In the rows, 128 means zero.
Each path below is one point turned by a fixed rotation once a step. After each direction that follows a path, write how fast that rotation turns it, in degrees each step (0 if it stays still).
Each turn is a multiple of 5 degrees from 10 to 175, or 0.
Each row of a path follows its step; steps can be skipped.
path 1
step 0: [136 132 124 126 127 126 135 136 123 141 129 136 133 135 122 127 131 129
 127 138 122 126 126 124 113 114 133 135 101 129 147 125 136 111 124]
step 1: [115 113 132 121 134 121 123 128 139 132 132 134 115 134 138 135 131 124
 130 147 132 131 133 120 116 106 134 128 115 124 132 119 133 142 136]
step 2: [127 120 128 134 133 122 116 118 124 125 137 136 128 126 115 127 140 126
 136 143 111 128 137 134 127 126 128 134 109 118 129 129 118 117 148]
step 3: [142 124 129 132 127 106 127 137 126 141 138 141 123 129 130 130 121 135
 136 141 128 121 131 122 114 123 126 125 114 143 144 129 127 117 129]
step 4: [119 119 135 112 127 132 108 129 137 133 134 129 130 135 131 130 133 135
 139 142 144 131 138 123 114 119 121 142 115 126 134 117 123 130 132]
step 5: [133 119 120 132 144 124 123 127 117 128 126 129 137 134 133 124 140 125
 141 154 122 126 125 133 120 123 141 138 121 128 130 138 117 120 143]
step 7: [127 124 140 120 123 116 117 121 133 139 136 129 138 139 130 132 121 134
 127 139 138 128 136 135 119 128 121 152 125 125 129 132 112 133 144]
step 8: [130 121 113 131 126 139 124 137 118 128 139 130 128 139 137 129 126 132
 134 149 128 126 123 141 111 128 134 139 127 125 139 143 118 114 128]
step 9: [141 120 120 124 129 124 128 127 126 126 121 140 127 141 132 128 119 120
 124 139 134 146 127 124 125 107 128 143 115 132 137 122 110 135 119]
Directions:
[127 131 129 126 127 133 127 129 124 127 127 130 129 130 135 126 129 134
 130 128 132 129 124 128 129 127 134 132 127 126 131 124 133 127 127]  90
[129 130 129 127 124 124 125 126 124 129 127 135 128 127 126 131 129 135
 127 126 126 131 123 127 130 130 127 126 126 132 123 128 126 128 129]  100
[130 127 128 121 132 128 125 122 125 127 127 125 126 131 125 128 127 133
 128 126 129 124 130 129 127 129 127 129 130 121 125 128 128 130 132]  130
path 2
step 0: [145 127 115 116 132 119 123 133 119 122 118 125 133 108 135 122 128 140
 127 129 117 128 138 131 127 140 122 124 127 123 130 129 127 144 123]
step 1: [135 128 130 115 130 123 117 136 135 134 117 131 131 127 137 140 119 135
 132 109 116 129 133 122 136 131 129 140 121 126 140 119 116 127 120]
step 3: [140 132 122 119 127 128 120 120 116 127 118 136 129 104 126 130 128 144
 134 122 118 126 121 120 133 134 126 134 119 120 121 122 116 124 123]
step 4: [139 129 122 130 132 135 119 120 126 132 117 121 134 119 137 144 118 134
 134 108 125 133 137 137 139 129 132 122 135 124 140 117 127 128 132]
step 5: [141 131 122 121 126 123 117 121 142 133 122 127 129 101 135 122 125 121
 134 129 124 134 140 122 135 139 124 131 127 133 123 120 129 137 125]
step 6: [128 131 124 122 134 126 127 128 129 127 107 129 126 116 136 133 110 135
 124 110 114 116 127 123 126 143 123 122 125 119 127 127 124 124 121]
step 7: [131 129 116 124 118 120 129 111 130 129 123 123 137 117 137 139 128 125
 131 111 127 130 141 117 129 123 137 125 132 127 134 113 120 131 115]
step 8: [137 123 120 127 129 127 108 113 121 132 104 136 135 113 133 123 126 123
 126 122 121 136 125 115 130 135 127 129 127 127 123 133 133 131 129]
step 9: [142 132 119 117 134 130 123 130 119 135 116 114 129 119 130 130 123 129
 137 114 129 118 125 123 133 133 124 116 129 118 136 119 117 142 123]
Directions:
[126 126 127 124 135 131 123 129 126 130 128 130 120 131 128 131 130 128
 127 126 125 128 126 126 127 133 129 127 126 129 128 128 126 124 128]  140
[126 131 128 124 131 128 126 127 126 125 124 132 129 128 123 121 127 128
 130 131 130 128 129 127 127 130 124 126 128 129 123 125 135 129 126]  125
[129 131 129 129 126 132 125 123 128 127 131 127 128 126 128 126 128 128
 127 131 124 124 127 127 126 132 125 127 125 127 126 138 125 133 129]  125
path 3
step 0: [128 134 139 128 129 137 122 114 127 134 125 122 125 120 130 132 121 128
 130 128 119 135 136 131 140 121 130 127 108 127 120 127 127 123 129]
step 1: [133 129 129 139 137 136 129 111 120 136 134 123 127 120 133 134 128 125
 123 124 126 131 133 127 135 119 125 119 114 123 118 127 126 127 128]
step 2: [130 127 128 135 131 135 122 111 121 126 139 124 130 126 131 137 124 123
 132 127 132 131 142 124 130 121 128 118 129 120 112 119 134 123 127]
step 3: [130 125 128 138 132 132 119 124 126 117 138 121 135 129 124 132 121 117
 138 127 125 133 135 133 142 119 133 126 125 123 118 116 133 123 125]
step 4: [125 127 117 141 142 128 123 129 122 124 136 123 135 129 119 134 130 116
 132 126 122 125 130 128 138 127 128 124 119 122 123 116 127 137 128]
step 6: [125 131 119 133 133 132 123 131 125 130 129 126 130 133 127 119 117 124
 132 126 109 128 133 133 137 136 124 135 125 131 119 114 140 123 135]
step 7: [122 135 122 137 135 127 132 127 122 136 133 133 125 129 122 114 127 123
 122 127 113 121 132 135 140 135 119 130 127 129 116 121 133 133 126]
step 8: [120 136 130 126 133 130 134 118 124 137 131 142 133 133 125 121 127 123
 126 135 126 123 135 132 136 136 123 130 135 128 113 120 139 136 131]
step 9: [126 132 134 124 134 130 132 119 124 128 128 136 133 136 130 119 123 118
 126 136 127 140 125 133 141 134 127 133 129 135 119 122 144 130 128]
Directions:
[128 125 131 133 128 128 130 127 130 127 133 132 130 130 126 125 128 125
 128 131 136 128 128 130 131 125 128 126 134 127 125 129 129 126 126]  60
[132 131 127 123 128 127 133 125 127 126 131 123 130 129 128 134 128 125
 127 128 127 131 126 129 129 124 127 124 131 124 130 130 131 128 124]  40
[128 128 124 123 130 126 127 124 131 128 130 128 128 130 129 126 132 131
 130 132 129 124 135 124 123 128 129 125 129 127 124 128 127 132 127]  120
path 4
step 0: [135 128 122 126 124 127 110 134 120 137 147 128 121 142 136 130 123 132
 127 125 113 127 113 128 125 130 131 131 134 119 132 133 124 112 126]
step 1: [140 129 142 131 122 134 118 130 133 129 143 135 128 125 133 126 131 134
 124 126 113 114 126 116 121 123 135 129 120 129 132 123 126 127 104]
step 2: [138 114 130 134 122 120 112 131 130 124 141 131 123 123 142 135 115 128
 122 119 123 134 133 127 122 127 136 118 140 136 120 135 120 122 118]
step 3: [138 123 139 126 120 121 114 133 110 123 130 135 126 141 133 132 119 140
 130 122 127 114 135 115 131 132 135 126 129 111 128 134 130 123 121]
step 4: [144 129 134 130 140 122 124 135 123 135 144 137 131 135 144 132 136 142
 128 134 123 123 126 120 127 122 129 116 123 132 112 128 120 117 124]
step 5: [125 122 128 138 123 122 117 127 127 133 145 125 134 142 132 130 121 135
 129 118 103 130 128 127 130 122 128 119 127 125 135 139 130 116 119]
step 7: [141 117 132 127 129 120 119 132 127 129 145 135 127 119 134 133 111 131
 118 134 127 123 120 122 118 124 129 116 139 121 128 140 127 113 127]
step 8: [146 131 135 132 126 138 117 132 110 125 133 139 128 138 133 134 130 135
 130 122 109 119 124 125 126 133 138 130 133 123 133 140 124 124 122]
step 9: [144 114 132 128 127 117 130 127 127 127 139 139 132 124 134 123 130 136
 126 124 113 123 127 123 128 121 137 111 118 134 121 126 115 126 112]
Directions:
[127 129 127 131 128 130 130 128 124 132 128 125 126 126 129 132 123 127
 129 129 126 130 133 134 128 128 129 130 131 133 127 135 131 123 128]  135
path 5
step 0: [139 114 121 128 133 120 120 142 111 132 134 131 123 127 127 127 135 113
 134 129 129 120 132 148 115 125 119 128 129 141 122 125 137 126 125]
step 1: [126 126 134 121 121 139 119 142 121 131 125 131 133 145 126 136 145 129
 128 129 120 135 129 135 121 124 125 126 148 127 117 118 128 121 113]
step 3: [136 129 134 138 128 135 132 145 131 137 133 115 134 124 114 141 127 113
 120 141 131 121 134 138 124 121 119 125 139 121 118 122 135 128 122]
step 4: [138 115 124 134 124 117 122 127 136 119 118 126 112 138 124 146 140 128
 128 131 133 118 126 138 133 129 132 126 137 123 115 119 133 121 114]
step 5: [127 125 122 131 133 123 124 142 135 124 144 122 124 132 118 126 126 128
 118 118 130 129 126 130 122 110 140 116 145 130 108 128 132 135 118]
step 6: [121 118 138 136 121 127 123 122 145 126 137 112 123 116 120 134 139 142
 130 132 124 125 133 141 125 115 119 117 136 123 128 127 127 121 116]
step 7: [125 123 130 131 127 123 127 122 140 120 125 111 136 127 121 135 130 125
 114 132 136 113 134 110 129 130 143 119 145 120 124 129 124 128 120]
step 8: [132 121 124 145 126 108 125 120 144 123 132 121 126 118 110 128 117 125
 121 122 134 120 124 138 122 119 127 141 132 136 128 137 124 129 122]
step 9: [128 116 142 141 120 121 119 134 137 115 139 127 123 131 129 126 126 135
 125 115 120 121 137 121 118 130 131 133 138 114 129 122 110 131 122]
Directions:
[128 127 135 127 125 130 130 132 132 129 130 128 127 127 132 131 132 129
 133 131 127 121 132 128 126 131 126 128 127 130 131 124 128 130 128]  125
[123 125 129 129 133 123 128 128 124 129 127 121 128 127 127 127 129 129
 129 127 124 129 128 123 129 129 128 131 130 134 132 128 129 126 126]  40
[129 126 126 131 126 122 125 133 126 126 126 133 122 130 125 128 126 129
 131 129 128 130 127 128 127 130 128 131 129 131 125 126 125 134 128]  85
path 6
step 0: [118 130 133 133 135 124 125 128 141 144 122 129 126 143 136 138 146 121
 116 134 132 121 127 130 125 124 125 125 125 134 135 129 115 140 125]
step 1: [123 120 134 129 112 126 127 122 123 139 131 134 127 119 133 115 130 114
 124 130 143 121 125 127 132 124 136 133 123 125 126 131 111 122 143]
step 2: [125 126 131 122 123 107 119 124 136 126 129 140 118 133 124 127 127 120
 111 128 116 119 118 126 117 119 127 127 131 131 123 120 133 136 132]
step 3: [124 129 121 120 124 134 117 121 138 134 130 149 137 127 134 133 128 129
 116 129 134 134 136 123 137 118 120 131 127 129 135 115 113 121 130]
step 4: [127 118 127 122 131 117 139 127 141 135 129 140 122 122 129 104 117 130
 132 129 127 128 132 122 114 128 136 135 121 137 135 122 120 132 126]
step 6: [126 131 147 128 122 129 131 135 139 137 133 128 131 131 129 115 134 148
 120 136 134 130 134 117 134 121 134 130 134 140 129 119 125 120 130]
step 7: [132 127 132 123 131 132 123 119 135 151 143 132 115 134 133 128 115 135
 131 135 132 120 114 124 123 130 131 134 130 120 129 133 127 141 126]
step 8: [126 140 132 127 125 125 124 129 150 137 115 122 127 122 124 139 125 126
 122 137 137 121 133 121 122 118 137 120 132 123 116 129 117 123 135]
step 9: [120 143 145 127 123 129 128 123 126 127 127 140 140 135 130 122 119 124
 125 134 131 126 112 122 125 131 138 145 132 127 132 120 121 134 137]
Directions:
[128 127 129 131 127 132 126 123 126 128 123 129 124 125 127 128 128 128
 126 134 125 122 123 128 130 126 128 126 132 126 125 127 126 129 132]  55
[120 133 128 129 131 132 130 131 130 127 129 129 132 126 133 129 133 127
 125 129 128 130 127 126 131 128 126 128 133 129 131 124 128 129 127]  125
path 7
step 0: [114 135 135 127 116 140 115 127 140 131 127 123 126 135 124 132 122 133
 126 123 131 131 123 120 125 129 140 134 134 133 140 129 142 125 115]
step 1: [135 124 109 129 117 119 124 122 134 125 142 129 120 120 131 126 127 128
 127 121 123 118 122 127 129 121 135 114 121 132 129 133 117 140 125]
step 2: [138 129 144 122 130 138 127 118 123 129 126 128 126 129 125 141 127 150
 120 126 135 124 136 124 119 118 126 128 115 131 133 130 134 125 129]
step 3: [136 121 122 131 121 126 119 139 126 129 122 124 126 132 116 136 105 121
 125 123 129 129 131 138 127 136 141 122 135 140 133 127 123 129 125]
step 5: [119 129 129 128 124 125 126 130 128 142 115 122 124 118 119 136 129 141
 119 129 121 126 130 116 124 137 140 140 128 128 141 136 126 120 123]
step 6: [121 119 127 120 116 123 125 131 149 122 128 132 126 131 130 125 121 123
 130 123 129 124 119 130 128 124 133 127 119 146 120 138 131 141 133]
step 7: [147 137 137 136 132 132 124 126 134 126 131 119 135 128 129 134 137 131
 126 122 122 125 128 115 122 123 136 122 115 122 144 133 134 133 120]
step 8: [124 125 123 119 117 137 120 122 120 132 129 126 125 134 131 141 115 138
 129 119 125 116 136 124 130 130 130 127 145 142 132 130 122 136 126]
step 9: [133 126 126 137 134 127 132 131 138 126 139 113 118 122 125 124 121 128
 112 128 130 130 135 138 114 113 127 118 119 136 125 135 126 128 131]
Directions:
[131 130 132 127 131 122 124 127 122 131 127 127 128 128 130 127 129 129
 130 132 128 123 129 120 130 124 127 130 126 127 130 126 126 128 130]  130
[133 134 129 126 130 134 126 124 126 124 132 128 124 129 128 128 124 131
 127 129 127 124 125 132 128 126 128 125 129 128 128 127 123 129 127]  55
[128 130 127 127 128 130 127 127 133 126 129 135 125 130 129 123 129 131
 130 129 126 128 125 121 128 132 133 129 126 126 126 131 130 130 126]  60
path 8
step 0: [132 135 144 131 119 132 118 131 123 130 106 137 137 134 120 136 118 131
 137 103 120 138 130 134 123 132 126 129 122 134 133 131 125 127 130]
step 1: [134 126 135 138 119 138 115 125 136 126 122 139 131 130 123 135 126 114
 121 126 123 121 110 142 119 136 123 123 116 132 135 143 141 127 137]
step 2: [126 115 135 139 128 132 119 122 144 134 121 143 120 128 118 128 134 131
 131 133 139 134 107 139 132 128 122 131 132 140 135 118 130 112 130]
step 3: [134 111 139 142 133 130 124 130 136 123 138 136 122 136 124 138 123 140
 137 122 139 123 127 127 119 142 124 128 138 114 138 123 133 116 117]
step 5: [135 128 116 131 116 119 126 123 135 120 121 117 136 127 123 154 125 116
 125 121 120 135 115 134 120 143 121 127 130 125 137 130 124 120 129]
step 6: [128 133 135 134 126 134 121 123 122 126 122 120 113 117 124 145 124 119
 143 126 141 148 115 138 132 131 124 135 125 132 139 131 129 120 138]
step 7: [126 124 141 138 123 139 106 121 126 138 133 127 124 127 117 140 115 133
 131 111 127 127 133 134 134 134 129 138 127 134 127 136 137 110 121]
step 8: [132 120 133 133 127 139 128 123 124 139 120 146 134 134 122 132 139 126
 135 105 136 117 125 130 120 136 135 128 117 137 141 136 129 120 127]
step 9: [134 119 132 128 125 120 125 128 147 135 124 149 133 143 122 138 127 112
 134 121 122 135 121 133 111 130 118 127 134 135 135 126 135 125 129]
Directions:
[129 131 128 134 126 131 123 128 127 128 128 126 124 127 128 125 134 127
 125 124 129 128 128 133 132 124 123 126 125 126 126 129 129 128 124]  65
[130 123 126 125 125 127 127 137 129 124 130 130 125 128 125 125 127 132
 125 128 130 128 123 131 128 129 129 125 131 127 128 127 127 131 127]  45
path 9
step 0: [134 114 133 140 121 130 127 122 119 120 122 115 145 119 128 115 136 121
 127 126 129 138 136 140 135 130 140 131 129 139 131 119 128 117 130]
step 1: [129 126 129 121 141 145 135 118 134 128 127 130 132 138 128 124 123 119
 119 127 124 128 123 120 128 114 128 118 148 144 139 128 124 134 117]
step 2: [126 131 134 120 130 117 123 104 125 140 130 122 136 126 124 132 128 128
 142 131 126 132 120 123 131 125 125 122 131 110 125 125 120 145 140]
step 3: [124 118 135 131 125 134 119 138 149 137 114 119 119 132 140 127 147 131
 129 133 120 133 127 128 127 119 136 124 116 122 121 131 131 125 135]
step 4: [129 138 143 132 130 130 131 141 129 118 133 132 142 123 123 134 141 125
 130 132 142 126 119 122 118 128 135 130 137 123 116 130 135 124 108]
step 6: [123 130 141 136 110 126 127 127 126 122 136 119 111 124 131 114 131 139
 138 129 119 127 133 122 144 131 114 125 132 134 137 132 129 129 121]
step 7: [120 120 111 125 116 126 122 134 134 125 130 115 134 129 112 140 137 119
 126 113 130 116 131 124 129 120 127 125 139 129 136 122 140 126 130]
step 8: [127 133 126 133 130 134 127 132 112 150 121 119 134 138 122 141 115 124
 118 133 117 135 135 121 134 132 134 135 134 124 120 137 126 129 118]
step 9: [121 135 126 121 127 119 122 120 124 141 117 134 134 107 134 126 141 125
 132 135 127 145 136 141 126 126 128 126 120 142 138 129 129 127 120]
Directions:
[130 129 127 129 123 127 131 126 128 129 127 131 128 124 123 128 130 133
 130 129 132 131 124 128 133 132 127 126 134 129 122 129 126 128 127]  160
[133 125 131 130 129 124 125 129 127 129 125 129 126 134 127 124 130 127
 129 128 124 132 133 134 133 129 126 127 125 129 124 127 129 130 127]  125
